Rows are one point carried round by a steady rotation, each followed by how many ticks it has turned.
The counts run from 0 to 418.
 .01  .21 -.02 -.16 -.28  .21 -.24  .16 -.06  .12 -.05  .18  .27  .12  .15  .14 -.09  .09 -.08 -.23 -.05  .23 -.01  .13  .15  .06  .14  .28  .06  .21 -.21 -.08 -> 348
 .11 -.31 -.11  .13  .24  .15  .05 -.28  .00  .01 -.19  .03 -.11  .15  .30  .20  .00 -.04  .09 -.26  .14  .06 -.03 -.04 -.03 -.19 -.13 -.17  .11 -.11  .07  .36 -> 118
-.15  .09 -.32 -.14  .01 -.12  .10  .11 -.05  .07 -.07 -.20 -.18 -.17 -.31 -.26  .05  .13  .10 -.08 -.25  .02 -.24  .05  .04  .25  .08 -.20  .10  .08 -.09  .10 -> 41
-.10  .33 -.06 -.22  .11  .09  .08 -.12  .33 -.05 -.10 -.08  .05  .19  .12 -.11 -.14  .04 -.09 -.08 -.06 -.13  .21 -.37 -.20 -.04 -.13  .07 -.21 -.02  .00  .02 -> 310
-.25  .05  .08  .11  .21 -.02  .27  .13  .03 -.07  .05 -.01  .11  .01 -.07  .31  .13  .08 -.01  .06 -.24  .11  .09 -.19 -.15 -.06  .25  .21 -.25 -.04  .16 -.29 -> 300
 .05  .03  .25  .31 -.13 -.14 -.07 -.12  .05 -.23  .26  .26  .04  .02  .12  .15 -.28 -.21 -.03  .15  .06 -.09  .19  .05 -.14  .02  .01  .12 -.02  .01  .02 -.32 -> 179
 .33 -.01 -.01 -.12 -.18  .11 -.32 -.04  .02  .08  .02 -.05  .27  .19  .13  .22 -.10 -.20 -.03 -.25  .15  .20  .22  .26  .07 -.03 -.10  .01  .08  .17 -.20  .11 -> 355
 .10 -.09  .24  .27 -.16 -.04 -.20 -.04 -.09  .01  .32  .01  .07 -.07  .12  .06  .12 -.28  .01 -.12  .12  .19 -.03  .08 -.24  .34  .02 -.27  .04 -.16  .00 -.12 -> 374
 .18 -.04 -.18 -.19 -.08  .11  .01  .32  .04  .12 -.30 -.09  .07  .12  .00  .16 -.06  .17 -.07 -.09 -.07  .05  .02  .14  .28 -.31  .13  .07  .01  .00 -.06  .28 -> 232
 .13  .03  .14 -.31  .04  .01  .15  .07  .04 -.10  .09 -.15 -.07 -.04 -.24 -.28 -.01 -.30 -.14  .10  .12 -.22  .10  .17  .07 -.04 -.11  .02 -.06  .26  .30  .19 -> 273
 .05  .07 -.15 -.18  .01  .23 -.09  .05  .01  .05 -.26  .13 -.09 -.11 -.21 -.19 -.11  .28  .10 -.12 -.08 -.01 -.14  .10  .36 -.21  .05 -.02  .11  .11 -.20  .29 -> 236
-.10 -.09 -.16  .27  .02  .13 -.03 -.18 -.05  .03  .03  .30 -.14  .01  .17  .20  .14  .28  .25 -.28 -.16  .26 -.17  .12 -.07  .12  .24 -.03  .12 -.11 -.03  .01 -> 130
-.05 -.22 -.03  .22  .18 -.19  .20  .10 -.12 -.08 -.23 -.21 -.07  .05 -.12  .26  .01 -.20  .01 -.03 -.27 -.06  .34  .00 -.16 -.21  .04 -.16  .12 -.14  .03  .15 -> 404
-.26  .08  .26 -.05  .12  .12 -.03  .05  .11 -.01  .12 -.06  .02 -.12  .12 -.21  .10  .01 -.08  .01  .21  .12 -.10 -.45 -.10  .31 -.13  .12 -.09  .01 -.13 -.26 -> 90
 .04 -.23  .20  .34 -.03 -.04 -.06 -.09  .05 -.07 -.06  .06 -.21 -.08  .24  .08 -.09 -.06  .24 -.12  .28  .11 -.05 -.08  .03 -.11  .15 -.19 -.11 -.37  .17  .06 -> 8
-.27  .05 -.26 -.10  .03 -.09 -.05 -.21 -.07  .16 -.14  .04 -.14  .07  .23 -.26 -.04  .17  .00 -.09  .01  .04 -.40 -.35  .01  .26 -.14 -.02  .14  .01 -.19  .09 -> 328
 .31 -.10 -.16  .06 -.11  .05 -.09  .17  .23  .10 -.21  .02  .11  .21  .31  .20 -.22  .14 -.05 -.03 -.01 -.03 -.02  .11  .18 -.30  .11  .06 -.10 -.19  .10  .17 -> 227
 .04  .06  .23  .16  .25  .12 -.02 -.04 -.16 -.13 -.01  .11  .28  .05 -.24  .22 -.01 -.08 -.09  .19 -.17 -.19  .14 -.08 -.05 -.43 -.05 -.01  .00  .08  .00 -.17 -> 191
 .12 -.33 -.23 -.06 -.08 -.15 -.07  .01  .03  .25 -.19  .02  .04  .19  .41  .35 -.02  .09  .06  .09  .17  .19 -.18  .16 -.01  .08  .08  .20 -.07  .01  .01 -.01 -> 337
-.07 -.07  .15  .33  .14 -.12  .28 -.01 -.26 -.12  .21 -.13  .13  .01 -.26 -.04  .01 -.32 -.20 -.19 -.12  .06 -.08 -.07  .08  .09  .10  .02  .03  .19  .13  .08 -> 282
-.12  .11  .28 -.22 -.24  .05  .05  .36 -.17  .04 -.02  .02 -.07 -.16 -.05  .01  .16 -.18 -.02  .21  .03 -.03  .21  .10 -.25  .02  .13 -.01 -.07 -.09  .40 -.02 -> 384
-.17  .26  .02  .12  .12  .05  .13 -.02  .16 -.05  .09 -.02  .29  .21  .11  .15 -.04  .07 -.11 -.19 -.28 -.03  .11 -.32 -.15  .01  .13  .20 -.24 -.10  .06 -.22 -> 306
 .16 -.09  .04 -.34 -.09  .16 -.19  .13 -.11  .18 -.09 -.19  .09  .00 -.20  .14  .18 -.19  .00 -.10  .20  .20  .23  .18 -.02  .03 -.12 -.09  .08  .15 -.24  .20 -> 360
-.39  .13 -.12  .16  .00 -.18  .12  .06  .09 -.07 -.10 -.02 -.24 -.14 -.08 -.17 -.09  .17  .08 -.03 -.23  .01  .09 -.26 -.16  .15  .04 -.02  .16 -.22 -.25 -.17 -> 414
 .22  .23 -.12  .17  .03  .11 -.05 -.17  .23 -.14  .05 -.03  .05  .06  .01  .04 -.19  .04  .19 -.38 -.27 -.05  .09  .11  .10 -.13  .12 -.22 -.13 -.21  .12  .13 -> 26
-.09 -.02 -.01  .34  .06  .03 -.09  .05 -.01  .02 -.08  .22 -.01 -.03  .22  .01 -.03  .36  .11  .15 -.08 -.06 -.47 -.20  .10 -.17  .19 -.03 -.06 -.24  .12 -.10 -> 216
 .10  .29 -.17 -.13 -.05  .15 -.06 -.14  .27 -.16 -.07 -.08 -.14 -.03 -.08 -.22 -.21 -.04  .23 -.30 -.16 -.08  .17  .07  .06 -.02 -.07 -.26 -.08 -.09  .07  .26 -> 28
 .05 -.20  .13  .16 -.07 -.01  .01  .18  .02  .00 -.13 -.05 -.08 -.04  .06  .32  .05  .04  .27 -.03  .02  .20  .02  .08  .00 -.23  .33 -.06 -.25 -.29  .26  .02 -> 13
 .19 -.16 -.21  .19 -.15 -.42  .02 -.04  .24  .00  .19 -.06 -.07  .04  .12 -.02 -.21 -.07  .09  .07 -.11  .02 -.18  .21 -.04  .35  .10  .04 -.05  .07  .11 -.10 -> 50
 .01 -.17  .19 -.11  .24  .26  .04 -.06  .07  .07 -.03  .14  .14  .07  .25  .11  .15  .06  .06  .20  .13 -.04 -.13 -.10 -.14 -.21 -.13  .07 -.20 -.08  .43 -.11 -> 100
-.02 -.29 -.06  .26  .29 -.13  .22 -.10 -.15 -.09 -.20 -.09 -.10  .03 -.11  .23 -.01 -.13  .14  .05 -.26 -.15  .22 -.02 -.15 -.26 -.04 -.21  .12 -.14  .06  .10 -> 405
-.10 -.20 -.26 -.27 -.11 -.10 -.08 -.09  .10  .16 -.19  .10 -.20  .06  .36 -.11 -.14  .11  .14  .13  .29  .08 -.21 -.12 -.05  .21 -.10  .10 -.01  .00 -.09  .07 -> 334
 .41 -.11  .03 -.06 -.08  .14 -.31 -.21  .03 -.02  .05  .04  .20  .15  .10  .23 -.06 -.22  .06 -.15  .17  .13  .17  .26  .03 -.09 -.16 -.03  .10  .10 -.14  .13 -> 356
 .03  .09 -.18 -.17 -.04  .22 -.03  .18 -.04  .05 -.20 -.03 -.09 -.09 -.19 -.13 -.07  .26 -.05 -.26 -.09  .07 -.10 -.02  .33 -.13  .11 -.05  .17  .10 -.30  .31 -> 237
-.09 -.19 -.25 -.31 -.18 -.16 -.04  .07  .06  .22 -.23  .00 -.12  .12  .37  .03 -.08  .11  .01  .09  .27  .17 -.12 -.15 -.08  .19  .01  .17 -.04  .02 -.11  .06 -> 335
-.12 -.29  .10  .16  .16 -.23  .35  .02  .15 -.03  .05 -.19 -.07 -.02 -.03  .33  .04 -.22  .02  .07  .07  .08  .18 -.14 -.19  .09  .14  .14 -.26 -.13  .15 -.13 -> 294
 .02  .12 -.14 -.07  .20 -.02  .02 -.09  .27  .01 -.05 -.30  .25  .36  .20  .13 -.08 -.01 -.15 -.13 -.10 -.05  .21 -.26 -.15 -.12 -.10  .09 -.25 -.10  .01  .01 -> 312
-.02 -.13 -.25 -.01  .41  .08  .04 -.32 -.13  .11 -.20 -.02  .14  .24  .02  .08  .13  .11  .01  .08 -.20 -.14 -.27 -.09 -.08 -.25 -.14 -.07 -.02  .08  .03  .11 -> 320
 .00  .10  .26  .18 -.14 -.05 -.05 -.17  .10 -.29  .18  .28 -.07 -.08  .08  .01 -.26 -.24  .04  .27  .21 -.14  .22 -.04 -.15  .02 -.10  .12 -.02  .00  .06 -.28 -> 180
 .08  .02  .19 -.30 -.04  .00  .16  .27 -.10  .00  .05 -.27  .00 -.02 -.29 -.19  .06 -.33 -.20  .02  .06 -.09  .17  .12  .03 -.01  .01  .05 -.05  .25  .26  .19 -> 274
 .07  .23  .25  .33 -.01  .12  .00 -.08 -.11 -.29  .08  .23  .15  .04  .06 -.01 -.16 -.28 -.06 -.17 -.28 -.16  .13 -.04 -.11 -.15  .06 -.08  .12 -.10  .31  .05 -> 393
